In the data rows, zero lies at 4.5, halfway between 4 and 5.
Here are some rows, each followed by its group. Groups can overlap.
[1 8 3 7 6 8 3 7 5 8 2 9 2 2 4 4 3 9 7 2 6 9 7 7 8 4 8 3 4 5 7 9 8 2 2 2 2
 5 9 6 3 3 9 0 4 6 5 5] M
[6 4 4 5 3 3 7 3 5 4 5 3 5 6 3 6 2 4 4 5 4 4 6 3 5 5 5 4 4 5 3 4 3 6 3 4 5
 5 4 6 6 7 4 5 4 5 3 4] O
[5 4 4 5 7 4 3 4 6 5 4 3 4 3 6 4 6 5 6 6 5 5 4 3 4 5 4 4 5 6 5 4 3 5 5 4 6
 5 3 4 4 3 4 5 4 3 5 3] O
[5 4 5 3 3 4 6 4 4 3 6 5 6 7 4 4 6 3 3 5 3 3 4 4 3 4 4 5 4 4 3 4 4 5 5 5 5
 5 4 5 5 5 3 6 5 5 3 6] G
[5 4 4 4 4 3 6 3 5 3 6 4 5 6 4 6 7 4 4 5 4 4 4 3 4 5 3 4 4 5 3 3 3 6 5 6 5
 5 4 5 5 6 3 6 5 5 4 4] S
[5 4 4 5 5 3 4 3 5 4 5 3 4 4 5 6 7 5 5 5 5 4 4 3 4 5 4 3 5 5 3 4 4 6 4 5 5
 5 4 5 5 5 4 5 4 4 5 3] O
[6 3 4 4 4 4 6 4 5 4 6 4 6 6 4 4 6 4 4 6 3 3 4 4 4 4 4 5 4 5 3 4 3 6 4 4 6
 5 3 5 5 5 3 6 5 4 3 4] S
[6 4 5 3 3 4 6 4 4 3 6 5 6 6 4 4 6 3 4 5 3 3 4 4 3 4 3 5 4 4 4 4 4 5 5 5 5
 5 4 4 4 5 3 6 5 4 4 5] Y
[6 3 4 4 4 3 6 3 5 3 6 4 5 6 4 5 6 3 4 6 4 3 4 3 4 5 3 4 4 5 3 3 3 7 5 6 6
 5 3 5 6 7 4 6 5 5 4 3] S
[6 3 6 3 5 4 4 4 3 2 7 8 7 6 5 3 5 3 2 6 3 3 2 3 2 4 2 7 4 4 4 2 4 5 8 8 6
 4 3 4 4 4 3 7 7 3 4 5] F
[2 6 6 2 3 5 2 8 2 4 2 4 4 3 5 3 4 4 5 2 4 4 3 8 3 3 6 6 4 2 9 5 8 1 5 3 2
 1 6 2 1 2 4 4 5 5 6 8] Y
[6 3 5 3 5 5 3 5 4 4 6 5 5 4 5 3 5 4 5 6 3 3 3 4 3 4 3 6 4 5 5 4 4 4 6 4 6
 5 3 4 4 3 3 5 6 3 5 5] G
[3 6 4 6 4 3 4 2 5 5 3 3 3 3 4 7 4 6 5 3 6 6 6 4 5 6 5 3 5 5 3 5 4 5 3 4 3
 5 6 5 6 6 5 3 2 5 5 3] Z
[6 3 4 4 4 4 5 3 5 3 6 4 5 5 4 5 6 4 4 6 4 3 4 3 4 4 3 4 4 5 4 3 3 6 5 5 6
 5 3 4 5 5 3 6 5 4 4 4] Y
[6 4 4 4 4 4 6 4 5 4 6 4 6 6 4 4 6 4 4 5 3 3 4 4 4 4 3 4 4 5 3 4 4 6 5 5 5
 5 4 5 5 5 3 6 5 4 4 5] Y
[2 7 3 7 4 5 6 3 5 6 3 6 2 4 3 7 3 6 5 2 6 7 8 5 7 5 7 3 4 5 3 6 5 5 2 3 2
 6 8 7 6 7 6 2 2 7 4 3] H
[4 5 3 7 6 5 5 6 6 8 3 4 4 3 4 5 3 7 6 5 6 7 7 5 8 4 8 3 4 6 5 8 5 4 3 3 4
 6 6 7 5 4 8 2 2 4 4 4] M
[6 3 4 4 4 4 6 3 5 4 6 4 6 6 4 5 6 3 4 6 4 3 5 3 4 5 4 4 4 5 3 4 3 6 4 5 6
 5 4 5 5 6 3 6 5 4 4 4] S
[5 4 5 4 4 4 5 4 5 4 5 4 5 5 4 4 6 4 5 5 4 4 4 4 4 4 3 5 4 5 4 4 4 5 5 4 5
 5 4 4 4 4 4 5 4 4 4 4] S
[5 4 4 5 5 4 4 4 5 5 5 3 4 4 5 5 6 5 5 5 4 4 4 4 4 5 4 4 5 5 4 5 4 5 4 4 5
 5 4 5 5 4 4 5 4 4 4 4] O
[6 3 5 3 4 4 5 4 4 3 6 5 6 6 4 4 5 3 3 5 3 3 3 4 3 4 3 6 4 4 4 3 4 5 6 6 5
 4 4 4 4 5 3 6 6 4 4 5] G
[5 4 4 3 4 5 5 5 4 4 6 4 6 5 4 4 5 4 5 5 3 3 4 4 4 4 4 5 4 4 5 4 4 4 5 3 5
 5 4 4 4 4 3 5 5 4 4 6] Y
[6 3 5 4 5 4 4 3 5 3 6 5 6 5 5 4 6 3 4 6 4 3 3 3 3 4 3 5 5 5 4 3 3 6 6 6 6
 5 3 4 5 5 3 6 6 4 4 4] G
[2 5 8 2 3 4 2 7 1 2 4 6 5 4 4 3 4 3 1 3 3 3 2 7 2 3 4 8 4 2 8 3 7 2 8 6 2
 1 5 1 2 2 3 6 5 4 6 9] F
[5 3 5 3 4 3 5 3 4 3 6 5 5 5 4 5 6 3 4 5 4 3 3 3 3 5 3 5 5 5 3 3 3 6 5 6 5
 5 4 4 5 5 3 6 5 4 4 4] G
[3 5 4 5 6 3 1 3 5 5 3 3 3 1 7 4 6 6 6 4 7 6 3 4 5 6 3 3 8 6 6 4 4 3 5 4 4
 3 4 2 4 3 5 4 3 3 8 3] O
[5 4 4 5 5 4 4 4 5 5 5 3 5 4 5 5 6 5 6 5 4 4 4 4 5 4 4 4 4 5 4 5 4 5 4 4 5
 5 4 5 5 4 4 5 4 3 4 4] O
[6 3 5 3 5 4 5 4 5 3 6 5 6 5 5 4 5 3 5 6 3 3 3 4 3 4 3 5 4 5 4 4 4 5 5 5 6
 5 3 4 4 4 3 6 6 3 4 5] G
[3 7 3 7 5 5 5 6 6 8 3 6 3 3 4 5 3 6 6 3 6 7 8 5 8 4 8 3 3 5 4 8 6 3 2 3 3
 6 8 7 4 4 8 1 2 5 4 4] M
[3 6 3 7 5 5 6 6 6 8 3 4 3 3 4 4 4 6 6 4 5 6 8 5 7 4 7 3 4 5 5 8 6 4 2 3 3
 6 7 7 4 4 7 2 2 5 4 5] M
[5 4 3 5 5 4 5 4 6 5 5 3 5 4 5 5 5 5 6 6 4 4 5 4 5 4 4 4 4 5 4 5 4 5 4 3 6
 5 4 5 5 4 4 4 4 4 4 4] O
[6 4 3 6 4 3 6 3 6 5 5 3 4 5 4 6 1 5 5 6 5 4 6 3 5 5 5 3 4 6 3 5 3 7 4 4 6
 6 4 6 6 6 5 5 4 4 4 3] Z
[4 4 5 4 4 4 4 4 4 4 5 4 5 4 5 4 6 4 5 5 4 4 3 4 4 4 3 4 4 5 4 4 4 4 5 4 4
 5 4 4 4 4 4 5 4 4 5 4] S
[6 2 7 3 8 6 2 7 0 1 9 9 8 5 7 2 4 2 1 6 4 3 2 4 2 3 2 9 4 3 8 2 4 3 9 9 7
 3 2 3 3 2 2 7 9 2 5 7] F
[2 5 9 2 1 4 2 7 0 1 2 8 6 6 3 2 4 2 0 2 3 3 2 9 2 3 6 9 4 0 7 2 9 1 9 9 1
 0 5 0 1 3 3 6 7 6 5 9] F
[3 6 4 6 3 3 6 2 5 5 3 4 3 4 3 8 0 5 4 3 6 6 7 4 6 6 6 3 5 5 3 4 4 6 2 4 3
 5 6 6 7 8 5 4 2 7 4 3] Z
[6 4 3 6 5 4 5 4 6 5 5 3 5 5 4 6 2 5 5 6 5 5 6 3 5 5 5 3 4 6 3 5 3 6 4 3 6
 6 4 6 6 5 5 5 4 4 3 3] Z
[0 9 4 6 5 9 2 7 4 8 1 9 1 1 4 3 4 9 7 1 6 9 6 8 7 4 7 3 4 4 8 8 9 1 2 3 1
 3 9 4 2 3 8 0 7 7 6 5] M
[3 5 3 7 4 3 4 2 5 5 3 3 2 3 4 8 2 6 5 4 6 7 6 4 6 7 5 3 6 6 3 4 4 6 3 4 4
 6 6 5 7 7 6 4 2 6 5 2] H
[3 6 3 7 5 5 6 6 5 8 3 5 3 3 4 5 3 7 6 4 6 7 8 5 8 4 8 3 3 5 4 8 5 4 2 2 3
 6 7 7 5 4 8 1 2 5 4 4] M
[4 5 4 6 3 3 7 3 5 5 4 3 4 5 3 6 3 5 4 4 5 5 7 4 5 5 6 3 4 5 3 5 4 6 2 3 4
 5 6 6 6 7 5 4 3 6 3 4] Z
[6 3 5 3 5 4 5 3 4 3 7 6 7 6 4 4 5 3 3 6 3 3 3 3 3 4 2 5 4 4 3 2 3 6 7 7 6
 5 3 4 5 5 3 7 7 4 4 5] F
[5 4 4 3 4 4 5 4 5 4 6 4 5 5 4 4 6 4 5 5 4 3 4 4 4 4 3 5 4 5 4 4 4 5 5 4 5
 5 4 4 4 4 3 6 5 4 4 5] Y
[3 4 4 6 9 4 1 3 6 5 3 3 2 1 9 4 6 8 7 5 8 7 3 4 5 6 3 3 9 7 7 5 3 4 5 4 5
 3 3 2 4 2 6 4 4 3 9 2] Z
[3 5 3 7 7 6 2 8 6 8 2 4 3 1 7 3 5 9 7 5 6 8 5 5 7 4 6 3 4 6 9 9 5 2 4 2 4
 6 5 4 3 2 8 1 2 3 6 4] M
[3 6 3 7 6 5 5 6 5 8 3 5 3 3 4 5 4 7 6 4 6 7 8 5 8 4 8 3 4 5 5 8 6 3 2 2 3
 6 7 7 5 4 8 1 2 5 4 4] M
[2 6 9 1 2 5 3 8 0 2 2 5 6 6 3 2 4 2 0 2 3 3 2 9 2 3 6 9 3 0 8 3 9 1 7 6 1
 1 5 1 1 2 3 5 6 7 5 9] F
[6 3 4 4 4 4 7 4 5 4 6 4 6 7 3 4 5 3 4 6 3 3 5 4 4 4 4 5 3 5 3 4 4 6 4 4 6
 5 4 6 5 5 3 6 5 4 3 5] S
[5 4 3 5 4 5 5 5 5 6 4 2 5 4 4 4 3 5 6 5 4 5 5 4 5 4 5 4 3 5 5 6 4 4 3 3 5
 6 4 6 5 4 5 4 3 4 4 5] Z
[5 5 3 7 5 5 6 7 6 7 4 3 4 4 4 4 3 6 6 5 5 6 7 5 7 3 7 3 3 5 5 8 5 4 3 2 4
 6 6 7 5 3 6 2 2 4 4 5] H
[6 3 5 3 5 5 4 5 4 3 6 5 6 5 5 4 5 3 5 6 3 3 3 4 3 4 3 5 4 5 4 3 4 5 6 5 6
 5 3 4 4 4 3 6 6 3 4 5] G
[5 4 4 5 5 4 5 4 6 5 5 3 5 4 4 5 4 5 6 5 4 4 5 4 5 4 5 4 4 5 4 5 4 5 4 3 5
 5 4 5 5 4 5 4 4 4 4 4] Z
[4 5 3 6 4 3 5 3 6 5 4 3 3 4 4 7 1 5 5 5 5 5 6 4 6 5 6 3 5 5 3 5 4 6 3 4 4
 6 5 6 6 6 5 4 3 5 4 3] Z
[6 3 4 4 5 3 5 2 5 4 6 4 5 5 4 6 7 4 4 6 4 4 4 3 4 5 3 4 5 5 3 3 3 7 5 6 6
 5 3 5 6 6 4 6 5 4 4 3] S
[3 4 4 5 9 4 0 3 5 5 3 3 2 1 9 4 5 7 7 5 8 6 3 4 5 6 3 3 9 6 7 5 4 3 5 4 5
 2 3 2 4 2 5 4 4 3 9 2] O
[7 3 5 4 5 4 5 4 5 4 6 5 6 5 4 4 6 4 5 6 3 3 4 3 3 4 3 5 4 5 4 4 3 5 5 4 7
 5 3 5 5 5 3 6 6 4 4 5] Y
[3 4 9 2 2 4 2 6 0 1 3 8 6 6 4 2 4 2 0 2 3 3 2 8 2 3 4 9 4 0 7 2 7 2 9 9 2
 1 5 1 1 3 3 6 6 5 6 9] F
[4 5 3 7 4 2 5 2 6 5 4 3 3 3 4 8 0 6 5 4 6 6 7 3 6 7 6 3 6 6 3 4 3 7 3 4 4
 6 5 6 7 7 6 4 3 6 4 2] H
[5 4 5 4 4 4 4 4 5 4 5 4 5 4 5 4 6 4 5 5 4 4 4 4 4 4 3 4 4 5 4 4 4 4 5 4 5
 5 4 4 4 4 4 5 4 4 4 4] S
[6 3 4 4 5 4 5 4 5 4 6 4 5 5 5 4 6 4 5 6 4 4 4 4 4 4 4 4 4 5 4 4 4 5 5 4 6
 5 3 5 5 4 4 5 5 4 4 4] S
[5 4 5 3 3 3 5 3 4 3 6 5 6 6 4 4 6 3 3 5 3 3 3 4 3 4 3 5 4 4 3 3 4 5 6 6 5
 5 4 4 4 5 3 6 5 4 4 5] G
[6 3 4 4 5 4 4 4 5 4 5 4 5 4 5 4 6 4 5 5 4 4 3 4 4 4 3 5 4 5 4 4 4 4 5 4 5
 5 3 4 4 4 3 5 5 3 4 5] Y
[6 3 5 3 4 5 7 6 4 3 7 6 7 8 3 3 5 3 4 6 2 3 4 4 3 3 3 6 4 4 4 4 4 5 5 4 6
 5 4 5 5 4 3 6 6 4 3 6] G
[6 3 5 3 5 4 5 4 5 3 7 6 6 6 4 4 6 3 4 6 3 3 3 3 3 4 3 5 4 5 4 3 3 6 6 6 7
 5 3 5 5 5 3 6 6 3 4 4] G
[6 3 4 4 5 5 5 5 5 4 6 4 6 5 4 4 6 4 5 6 3 4 4 4 4 4 4 5 4 5 5 4 4 5 5 3 6
 5 3 5 4 4 4 5 5 3 4 5] S
[6 3 5 3 4 3 5 4 4 3 6 6 6 6 4 4 6 3 3 5 3 3 3 3 3 4 3 5 4 4 3 3 4 6 6 7 6
 5 3 4 5 5 3 6 6 4 4 4] G
[6 3 4 4 5 4 4 5 5 4 6 4 5 5 5 4 6 4 5 6 4 3 4 4 4 4 3 5 4 5 4 4 4 5 5 4 6
 5 3 4 5 4 3 5 5 3 4 4] S
[2 6 3 8 4 2 3 0 6 4 2 4 0 2 5 9 1 8 4 1 9 9 6 1 7 9 6 2 9 8 3 2 3 9 3 7 3
 6 6 5 9 9 7 4 2 9 8 1] H
[6 3 5 3 5 4 5 4 4 3 7 6 6 6 4 4 5 3 4 6 3 3 3 4 3 4 3 5 4 5 4 3 4 5 6 6 6
 5 3 4 5 4 3 6 6 3 4 5] G
[6 4 4 4 3 4 6 5 5 4 6 4 6 6 4 4 5 4 4 5 3 3 5 4 4 4 4 5 4 4 4 4 4 5 4 4 5
 5 4 5 5 5 3 5 4 4 3 5] S
[6 3 4 4 4 4 5 4 5 4 6 4 5 6 4 4 6 4 4 6 4 3 4 4 4 5 3 4 4 5 3 4 4 6 5 5 5
 5 4 5 5 5 3 6 5 4 4 4] S
[6 4 4 3 3 4 6 4 5 4 6 4 5 6 4 4 6 3 4 5 3 4 4 4 4 4 4 5 4 4 4 4 4 5 5 4 5
 5 4 5 5 5 3 5 4 4 4 5] S
[4 5 4 6 3 2 5 2 5 4 4 3 3 4 4 8 0 5 4 4 6 5 6 3 5 7 5 3 6 6 3 4 3 7 3 5 4
 5 5 6 7 9 5 5 2 6 4 3] Z
[6 3 4 4 5 4 5 4 5 4 6 4 6 5 4 4 6 4 4 6 3 3 4 4 4 4 3 5 4 5 4 4 4 5 5 5 6
 5 3 4 5 5 3 6 5 4 4 4] Y
[3 6 4 7 3 3 4 1 5 4 3 4 1 3 4 9 6 6 4 2 7 6 6 3 6 9 5 3 9 6 3 3 3 9 3 7 3
 5 6 5 9 9 6 5 3 9 6 2] Z
[5 5 3 7 5 5 5 5 6 7 4 3 4 3 5 5 3 6 6 5 5 6 6 4 7 4 7 3 4 6 5 7 4 4 3 3 5
 6 5 6 5 4 6 2 2 4 4 4] H
[4 5 3 7 4 3 5 2 6 5 4 3 3 4 4 7 1 5 5 4 6 6 6 4 6 7 5 3 5 6 3 4 4 6 3 4 4
 5 5 5 6 7 6 4 3 5 4 3] Z
[5 5 4 5 3 3 7 3 5 5 5 3 4 6 3 6 2 4 4 5 4 4 6 4 5 5 5 3 4 5 3 4 4 6 3 4 4
 5 5 6 6 7 4 5 3 5 4 4] O
[6 4 4 4 4 5 6 5 5 4 6 4 6 6 4 4 5 3 5 6 3 3 4 4 4 4 4 5 4 5 4 4 4 5 4 4 6
 5 3 5 5 4 3 6 5 4 4 5] S
[6 3 5 3 5 4 5 4 5 4 6 4 5 5 4 4 6 4 5 6 3 3 4 3 4 4 3 5 4 5 4 4 3 5 5 5 6
 5 3 4 5 5 3 6 5 4 4 4] Y
[6 3 5 4 4 2 5 2 5 3 6 5 5 5 4 6 8 3 3 5 4 4 4 2 3 6 3 4 6 5 3 2 3 8 5 7 5
 5 3 4 6 8 3 7 5 5 4 3] Y
[6 3 4 4 4 4 6 3 5 4 6 4 6 6 4 5 6 3 4 6 4 3 4 3 4 5 4 4 4 5 3 3 3 6 4 5 6
 5 4 5 6 6 3 6 5 4 3 4] S
[6 3 5 3 4 4 5 4 4 3 6 5 6 6 4 4 6 3 3 5 3 3 3 3 3 4 3 5 4 4 4 3 4 5 6 6 5
 5 3 4 5 5 3 6 6 4 4 5] G
[6 3 4 4 6 5 3 5 5 4 5 4 5 4 6 4 5 4 6 6 4 4 3 4 4 4 3 5 4 5 5 4 4 4 5 4 6
 5 3 4 4 3 3 5 5 3 4 4] S
[6 3 5 3 3 4 6 4 5 4 6 5 6 7 3 4 6 3 4 5 3 3 4 4 3 4 3 5 4 4 3 4 4 5 5 5 5
 5 4 5 5 5 3 6 5 5 4 5] Y
[6 3 4 4 4 4 6 4 5 4 6 4 6 6 4 4 6 3 4 6 4 3 4 3 4 4 3 4 4 5 3 4 4 5 4 4 6
 5 4 5 5 5 4 6 5 4 4 5] S
[6 3 5 3 4 4 5 4 5 4 6 5 6 6 4 4 6 3 4 5 3 3 4 3 3 4 3 5 4 5 4 4 4 5 5 5 5
 5 4 4 5 5 3 6 5 4 4 5] Y
[1 8 4 7 4 6 4 4 5 6 2 6 1 2 4 6 2 7 6 2 6 7 7 6 7 6 6 3 5 5 4 6 6 3 2 3 2
 5 8 5 5 5 7 2 4 6 5 3] H
[6 4 5 3 3 4 8 4 4 4 6 5 6 7 3 4 5 3 3 5 3 3 4 4 3 4 4 5 4 4 3 4 4 5 4 4 5
 5 4 5 5 6 3 6 5 5 3 5] Y
[6 4 5 3 4 4 6 4 4 3 6 4 6 6 4 4 6 3 4 5 3 3 4 4 3 4 3 5 4 4 3 4 4 5 5 5 5
 5 4 5 5 5 3 6 5 4 4 5] Y
Group Z spreads out most along one direction. Which 3 other groups' directions of most spread are closest to that one, closest first?
G O S
Which 5 groups are nearest to each row below, nearest first, going by the distance to the centre of the group?
[3 4 4 5 9 3 0 3 5 4 3 3 2 1 9 4 5 7 7 5 8 7 3 3 5 7 3 3 9 6 6 4 3 4 5 5 5
 2 3 2 4 3 5 4 4 3 9 2]: O Z H S Y
[1 9 3 8 4 9 4 2 5 7 2 9 0 2 3 8 2 7 5 0 7 9 8 6 8 7 8 3 6 5 3 6 6 4 1 3 1
 5 9 6 7 7 8 1 5 8 5 2]: H M Z O S
Which 3 other groups have their centres nearest to the centre of group F, nearest first?
G Y S
Which 3 other groups have their centres nearest to the centre of group M, nearest first?
H Z O
Which 5 groups are nearest to each row below, nearest first, going by the distance to the group's nearest row?
[5 4 4 5 4 4 5 4 6 5 5 3 5 4 4 5 5 5 5 5 4 4 5 4 5 5 5 4 4 5 4 5 4 5 4 4 5
 5 4 5 5 5 4 4 4 4 4 4]: Z O S Y G
[6 3 4 4 4 4 5 4 5 4 6 4 5 5 4 4 6 4 5 6 4 3 4 3 4 4 4 4 4 5 3 4 3 5 5 4 6
 5 3 5 5 5 3 5 5 4 4 4]: S Y G O Z
[6 3 4 5 5 4 5 4 6 5 5 3 5 4 5 5 6 4 5 6 4 4 5 3 5 5 4 4 4 5 4 4 3 6 4 4 7
 5 3 5 6 5 4 5 5 3 4 3]: S O Y Z G
Which 3 other groups have their centres nearest to the centre of group O, nearest first?
Z S Y
Group M spreads out most along one direction. Which 3 other groups' directions of most spread are closest to that one, closest first?
Y F S
Which 4 groups are nearest to each row below, nearest first, going by the distance to the centre of the group?
[2 4 4 6 9 3 0 3 6 5 2 3 1 0 9 4 5 9 7 5 9 9 2 3 5 9 2 3 9 7 8 4 3 2 6 6 5
 0 2 1 4 2 7 3 3 4 9 2]: O Z H M
[5 4 3 5 5 5 5 6 5 6 5 3 5 4 5 4 4 5 6 6 4 4 5 4 5 4 5 4 4 5 5 6 4 4 4 3 6
 6 4 5 5 4 5 4 4 3 4 4]: O S Y Z
[6 3 4 3 5 5 5 5 5 4 6 5 6 5 5 4 5 4 5 6 3 3 3 4 4 4 3 5 4 5 4 4 4 5 5 4 6
 5 3 4 4 4 3 6 5 3 4 5]: Y S G O
[2 5 9 2 2 4 2 8 0 2 3 7 6 5 4 2 4 2 0 2 4 3 2 8 2 3 5 9 4 0 9 2 8 1 9 9 2
 0 5 1 1 2 3 6 6 5 6 9]: F G Y S
[6 4 4 5 4 4 7 3 6 5 5 3 5 5 4 6 2 4 5 6 4 4 6 3 5 5 5 4 4 5 3 4 4 6 4 4 6
 5 4 6 6 6 4 5 4 4 3 4]: Z S O Y
[5 4 4 5 4 3 6 3 5 5 5 3 5 5 4 6 2 4 5 5 5 4 6 4 5 5 5 3 4 5 3 4 4 6 3 4 5
 5 5 6 6 7 4 5 3 5 4 3]: Z O S Y
[4 4 4 4 4 4 5 5 5 5 5 3 5 4 4 4 6 5 5 5 4 4 4 5 4 4 4 4 4 5 4 5 4 4 4 3 4
 5 4 5 4 4 4 4 4 4 4 5]: O S Y G
[3 5 3 6 8 3 1 3 6 5 3 3 2 1 9 5 7 8 6 5 8 8 3 3 6 8 4 3 9 7 5 5 4 4 5 4 4
 3 4 2 5 3 6 3 3 4 9 2]: O Z H M
[2 5 4 6 9 3 0 3 6 5 3 3 1 0 9 4 5 8 7 5 9 8 2 4 5 8 3 3 9 7 7 4 4 3 6 5 4
 0 3 1 4 2 6 4 3 3 9 2]: O Z H M
[1 7 8 1 2 6 1 7 1 3 1 5 3 3 5 2 4 3 1 1 5 4 2 9 3 3 6 7 5 0 9 4 9 0 7 6 1
 0 6 0 0 2 3 5 8 6 8 8]: F Y G O
[5 4 4 4 4 4 6 5 5 5 5 3 5 6 4 4 4 4 5 5 4 4 5 4 4 4 4 4 4 5 4 5 4 5 3 3 5
 5 4 5 5 5 4 5 4 5 3 5]: S Y O G
Group H spreads out most along one direction. Which 3 other groups' directions of most spread are closest to that one, closest first?
S Z Y
Which 4 groups are nearest to each row below, nearest first, going by the average distance to the group's rows?
[6 4 4 4 4 4 6 4 5 5 5 3 5 5 4 4 5 4 5 6 4 4 5 4 5 4 4 4 4 5 4 5 4 5 4 3 6
 5 4 5 5 4 4 5 4 4 3 4]: S Y O G
[6 3 5 3 5 4 4 4 4 3 6 5 6 5 5 4 5 4 5 5 3 3 3 4 3 4 3 5 4 5 4 3 4 5 6 5 6
 5 3 4 4 4 3 6 6 3 4 5]: G S Y O
Which 3 other groups have their centres nearest to the centre of group G, nearest first?
Y S O
Group Y spreads out most along one direction. Which 3 other groups' directions of most spread are closest to that one, closest first?
F S M
Which 5 groups are nearest to each row below, nearest first, going by the average distance to the group's rows?
[6 4 3 6 5 4 6 3 6 5 5 3 5 5 4 6 2 4 5 6 5 4 6 3 5 5 5 3 4 5 3 5 4 6 4 3 6
 5 4 6 6 6 4 5 4 4 3 3]: S Z O Y G
[6 3 5 3 4 4 5 4 4 3 7 6 6 6 4 4 5 3 3 6 3 3 3 4 3 4 3 6 4 4 4 3 4 5 6 6 6
 5 3 4 4 4 3 6 6 4 4 5]: G Y S O F
Group G spreads out most along one direction. Which 3 other groups' directions of most spread are closest to that one, closest first?
Z S O
Which 3 other groups have their centres nearest to the centre of group Z, nearest first?
H O S
Which 4 groups are nearest to each row below, nearest first, going by the distance to the group's nearest row?
[6 4 4 4 4 4 5 4 5 4 6 4 5 5 4 4 6 4 4 5 3 4 4 4 4 4 3 4 4 5 4 4 4 5 5 5 5
 5 4 5 5 5 3 5 5 4 4 4]: Y S O G
[0 9 4 7 6 9 3 7 4 8 1 9 0 1 4 4 2 9 6 1 6 9 7 8 8 4 8 3 4 4 7 9 9 1 1 2 1
 3 9 5 2 3 9 0 9 8 6 4]: M H Y Z
[3 5 4 5 5 5 3 7 5 6 3 3 4 2 6 3 5 6 7 4 5 6 4 5 6 4 5 4 4 5 7 7 5 3 4 3 4
 5 5 4 3 2 6 3 3 3 5 5]: M Z H O
Group F spreads out most along one direction. Which 3 other groups' directions of most spread are closest to that one, closest first?
Y M S
